In the data rows, 128 means zero.
Here are some points:
[180 103  77  61 175  75 135  95  79 111 117 142  94 120 108 110 141 200 128  63 165 114 120 159  91 128 155  96 106  81 123 156 165 120 104 112 104 106 137  94 139 165 118  59  69 104 148 188 103  67 159 125 142 105 161 155 171 139  68 157  61]
[186 137  64 105 189 140  88 149 150 146 125 166 120 109 123 112 127 114 170  74 157 149  85 143  65  83 120 123 115 106  64 128 145 131 180 133  98 135 135  98 139 143 124  97  74  99 117 153 132 111 169 136 148  82 177 118 105  97 127 152  57]
[135  77 166 122 119  62 136  93 101 116 103 130 140 145  89 134 104 139 158 135 111 110  95 152 120 121  87 181 143 140 174 132 131 123 111 114  93 100 153  92 131 109 120 116 147 106 135 124 124 111 118 134 140 166 113 113 116 137 122 137 125]
[135 177  50 107  78  68 134 102  80 111  81  94 165 128  93 135 131 151 131 142 148 219  62 138  95 127  49  75 103 108 131 162 190 151 103 146 117 110 163 138 117 157 108 138 141  98 172  92 107  63 125 140 125 193  67 109 167 160  16 172  66]
[138 142  85  91 211 138 117 176  80  78 166 185 119 150  93 141 164 109 112  83 143 110 118 122 117 142 123 116 124  81 116 166 160  97 124 133 166 117 162 129  92 157  84 152  67 123 165 200 130 174 142 132 113  93 116 219 160 104 134 157  41]
[ 88 167  87 153 126 119 127  80 117  98  83  89 174 107 122  85 121 138 184 104 110 188  84 107  61 123 103 116 127 193 139 120 137 172 155 150 121 127 137 153 161 114 121 127 156  86 127  78  88  57 144 141 119 177 152  91 106 137 140 153 133]
[123 162  66 116 159 155  41 154 117 117 148 132 112 120 119 143  94 115 139  66 146 140 143 110  27 100 119 135 122 110 121  96 165 139 161 116 121 156 178  65 141 136 125 102 121  76 117  84  99  94 181 115 141 124 167  88 129 109 127 176 128]
[147 133  93 155 130 112 104 191 152 150 126 152 102 134 124 140 180 117 119 147 170 119 115 152 136 109 125 136 143 120  71 172 136  92 112 153 106 123 105 136 109 149 107 139 101 129 110 176 134 121 129 105 129  90 125 134  88 110 102 135 100]
[117 107 155 129 156 151 114 175 145 101  75 200 123 136 114 105 101 175 113 100 131 101  89 195 173 142 123 108 154 104  90 129 110 102  62 111 116 131 117 135 143 166  81 150 131 137 118 138 170 110  93 107 165  78 129 123  73  89 167 122  89]
[146 111 130 126 161 136 108 108 125 129 119 139 127 127 153 129 113 159  94 127 119 116 142 130 153 141 175 111 122 103 139 105 124  87 102  94 138 142 122  92 144 148 142 123 128 118 126 128 140 139 111 122 153  84 164 140 154 134 125 123 106]
[123 101 202 131 150 161 122  84 174 104 191 130 120 135 104 135  84 112 106 171  78  68 139  66  46  91 160 234 115 142 154  71 119  78 179  91 163  85 191 151 115  91 141 163 162 117 134  82  93 202 140 181 117 127 110 154 135 130 141 106 207]
[123 126 148 131 199 156  67 127 155 136 171 172  76 106 106 130  86  97 107 126 120  76 150 100  96 121 120 224 128 104  97  82 112  77 175  76 125 127 179  57 100 120 108 177 151 146 126 106 133 195 127 149 107  71 121 106 123 120 118  83 174]
[196  77 180  82 181 137  65 177 135 215 177 206  83 142 105 165 153 101 102 158 156  51 150  63 189 131 142 201 122  34  58 110 110  43 175  93 157 121 121 106  50  96  40 177  82 191 118 180 189 255 127 152  81  36  91 192 194  72  88  50  82]
[125 119 201 146 107 178 162 115 159 186 169  98 137 154 176 178 108 120 108 147 107 109 146  78 162 137 169 142 128 142 140 103 111 104 144 128 152 155 118 122 147  95 132  84 138 188 117  90 134 145 120 141 118  95 162 130  92 158 185 108 232]
[111 161 123 163  38 105 171  72 139 127  69  92 179 150 155 106 146 112 170 116 119 199 116 128 131 107 115 103 107 211 158 121 113 131 147 161 120 157  76 178 153 110 111 100 128 138 117 109 137  99 129 146 107 137 142 107  96 135 150 126 173]
[155 106 148 130 142 192 128 127 193 158 130 153  81 108 128 127 139  87 155 112 156  85 154  96 108 106 154 144 101  97  66 118 106  82 191 131 154 171  93 137 118 117 100 121  99 126 126 150 118 168 136 149 138  99 175 168 145  93 185 113 141]
[138  79 183 146 177 111 172 141  30 147 172 125 121  89 136 180 155 153  50 189 111  87 211 133 255 200 133 104 171  69 216 143  58 145  88  67 145 117 159  74  24 130 133 221 176 168 153 194 218 229  55  72 133  62  50 148 190 134 122  55  76]
Then 12 other points, each followed by its number:
[114 154  85 180  72  79 152 120 149 143 104  58 162 149 121 113 144  60 149 152 118 166 105  97 114 118  75 150 142 220 146 130 142 144 150 151 129 146 102 148 140  91 146 118 152 118 125 101 129  83 181 155  95 207 134  74 107 162 121 110 187] 0
[143 106 151 142 107 129 202 174 116 107 160 117 136  91 146 103 202 115 120 122 128 156 150 145 111 138 150  79 128 145 139 143 151 186 135 178 158  71 104 183 125 111 196 107 139 159 149 141  96 170  80 140 150 204  74 143 134 145 124 134 163] 1
[ 69 173 115 133  90  71 146  33 112  62 110  34 159  82 123  93  44 122 165 156  95 213  92 100  27 108  91 148  84 202 237  60 164 199 166 139 113 133 196 117 136 108 194 149 237  34 165   0  81  34 154 129 134 222 129   9 145 196  69 176 177] 2
[102 119 122 125 139 145 121 121 106 120 112 133 132 145 119 134 135 174  88 155 143 115 150 170 176 156 142  87 139 121 118 138 111 137 105 155 137 126 122 130 150 160 155 104 110 148 102 172 153 130 122  96 146 127 141 184 156 129 146 119  94] 3
[124 151 119 122  99 137 159 127 106 129 166 104 150 119 155 134 145 125 112 158 129 153 161 132 139 140 134  90 120 108 116 132 133 170 135 155 132 131 120 157 118 158 158 148 114 149 123 128 109 171 109 121 119 136  64 134 155 141 106 148 119] 4
[141  80 156 163 139 153 175 171 126  97 149 149 146 111 129 119 124 127  99 107  97 106 134 167 128 119 149 104 148 125 159 119 122 140 102 126 148 122 131 126 124  95 149 112 154 168 127 115 149 130  90 110 152  94 127 134 100 111 202 117 134] 5
[118 145 144 113  67  95 151 160 131 110  89 180 158 196  85 106 150 151 135 148 111 125  80 155 125 108  97 169 130 166  60 172 127 121  65 139 120  61 106 173 162 137  66 145 100 148 110 148 161 131 114 150 142 147  92 151  92  94 120 122 117] 6
[ 79 192 152  76 115  87 121  60  93 110  87 111 151 138  85 138 114 149 126 131 127 157  94 113 180 162 114 146 125 132 207 106 101  78  95 110  93 151 166  94 105 132  46 172 174  88 140 100 167 100 171 151  75  89 148  87 165 158 100 148 113] 7
[ 99 121 156 144  97 151 130 188 112 123 149 121 117 121 163 149 151 112 117 136 146 134 140 142 152 148 118 122 184 142 110 168  93 192 121 149 127 113 121 119 116 113 176 160 117 135 106 130 132 103 102 108 176 123 144 115 102 130 128 124 134] 8
[136 125 118 128 141 140 153 160  89 104 116 101 102 150 131 144 127 183 132 101 135  89 140 132 169 132 153  67 121 123 133 149 116 174  67 128 126 124 132 134 136 154 142 120 126 142 143 153 114  94 108  95 132 141 135 152 125 136 138 144 123] 9
[130 139 123 108 151 143  64 133 108 164 132 137  79 121 145 144 123 144 109 122 154 133 166 137 124 136 143 121 156  64 126 107 127 110 130 114 113 152 117  86 119 143 126 156  96 142 129 126 111 163 131 106 119 113 148 149 150 124  84 130 115] 10
[110 160  84 126  78  81 119  54 121 134  88  59 151 123 161 131 115 135 163 123 134 199 101 131 105 124 116  85 114 133 188 108 161 169 149 137 125 185 106 118 159 148 138 110 139  71 133  62 119  35 166  98 106 187 165  85 161 160  63 187 136] 11
Which three of these numbered points are nearest to each point below, looking only along the 5 directions in which the first points spread most? Their numbers follow each, nearest first.
[160  78 112 149 102 128 167 161 102 146 110 136 119 142 157 141 151 134 128 123 139 108 176 170 176 158 124  90 150 136 154 175 121 177 105 142 109 112  69 126 136 154 168  90  70 152 130 167 138 112 115  68 162 135 127 118 134 100 150 106 138] > 3 9 8
[120 139  98 121 126 159 116 161 107 139 128 116 122 121 164 140 120 144 123 135 140 134 179 162 157 151 139  77 157 109 123 152 110 161  89 144 141 175 108 142 131 149 114 131 125 129 144 140 149 117  97 120 122 132 135 168 161 124 109 127 107] > 3 9 8
[ 70 173  55 152  82 113 108 115  86  98 105 110 155 149 145  98 116 112 179 112 115 153 112  87  83 111  73  58  80 151 179 121 171 142 127 142 143 163 131 157 164 161 139 156 154  60 147  55  61  48 136  86 136 201 139 103 172 155 120 137 139] > 11 0 7
[101 161  61 133 115  76 168  42 134 121  97  33 162 104 149  89 122 111 200 134 114 235 106 125  65  97  74  93  98 189 200 126 158 155 153 157 105 157 137 130 144 116 160 104 152  76 146  91  83  13 149 131  92 195 152  74 124 167  96 163 143] > 11 0 2
[141 116  91 127 155 141 100 156 158 120 181 150 103 115 112 148 126  73 138 101 131  74 127 112  47  82 109 138 122 110 123 136 167  93 188 117 149 103 177 119 125 135 128 127 129 124 133 148  71 175 141 139 139 151 128 165 124 121 146 168 151] > 10 4 7
[ 77  90 255 119 178  51 232  55 240  10 218 107 140  90  34  52  64  73  91 197  30  90 105  94  15  70 168 255  78 251 178  47 154  48 213  63 135   0 255 157 108   0 182 161 228 124 122 112  57 204 101 255  48 194  70  85  38 161 143 107 244] > 2 0 7
